50 stands for zero in the data rows.
Some points, one per row:
array([62, 58, 73, 68, 67, 57, 60, 68])
array([65, 71, 51, 69, 60, 73, 74, 62])
array([61, 56, 56, 69, 61, 69, 72, 60])
array([51, 64, 71, 56, 64, 70, 55, 59])
array([54, 61, 63, 71, 66, 64, 68, 59])
array([68, 51, 67, 57, 72, 64, 74, 55])
array([54, 55, 56, 55, 54, 70, 54, 57])
array([72, 70, 65, 58, 73, 54, 57, 68])
array([52, 59, 56, 67, 63, 64, 69, 54])
array([62, 62, 73, 69, 68, 59, 68, 62])
array([58, 56, 66, 64, 61, 70, 72, 53])
array([65, 58, 71, 64, 68, 57, 58, 70])
array([69, 66, 68, 61, 67, 56, 64, 71])
array([61, 64, 51, 62, 58, 71, 69, 53])
array([70, 67, 63, 65, 70, 55, 57, 71])
array([52, 65, 60, 57, 54, 71, 55, 58])
Then 16 other points, each followed by its number:
array([60, 52, 73, 68, 62, 61, 67, 61]) 0
array([70, 62, 63, 60, 69, 53, 57, 71]) 1
array([55, 70, 53, 53, 51, 71, 54, 60]) 2
array([56, 52, 66, 67, 61, 61, 65, 58]) 3
array([59, 55, 61, 67, 60, 67, 66, 54]) 4
array([61, 68, 73, 50, 70, 54, 53, 73]) 5
array([58, 55, 67, 55, 65, 58, 52, 60]) 6
array([51, 67, 65, 56, 55, 69, 54, 59]) 7
array([73, 68, 68, 61, 70, 55, 56, 72]) 8
array([57, 68, 63, 67, 55, 66, 72, 53]) 9
array([65, 58, 68, 68, 66, 56, 67, 69]) 10
array([69, 74, 51, 67, 55, 71, 52, 56]) 11
array([61, 59, 63, 64, 52, 65, 70, 53]) 12
array([63, 57, 69, 65, 71, 56, 56, 68]) 13
array([68, 65, 52, 71, 54, 71, 62, 54]) 14
array([54, 70, 55, 53, 56, 72, 57, 54]) 15
Which of these numbered points is nearest to each point below, looking only along the 3 directions in which the first points spread most? Its number follows each.
array([68, 60, 70, 64, 59, 57, 64, 71]) > 10
array([57, 67, 71, 51, 69, 54, 51, 70]) > 5
array([61, 58, 52, 70, 56, 71, 70, 56]) > 9
array([57, 55, 59, 68, 54, 68, 67, 54]) > 12
array([56, 62, 55, 69, 56, 72, 70, 54]) > 9
array([74, 69, 61, 58, 73, 54, 60, 70]) > 8
array([68, 60, 61, 66, 69, 54, 55, 71]) > 1
array([61, 52, 73, 70, 67, 62, 71, 65]) > 0
array([56, 55, 68, 65, 63, 62, 67, 61]) > 3
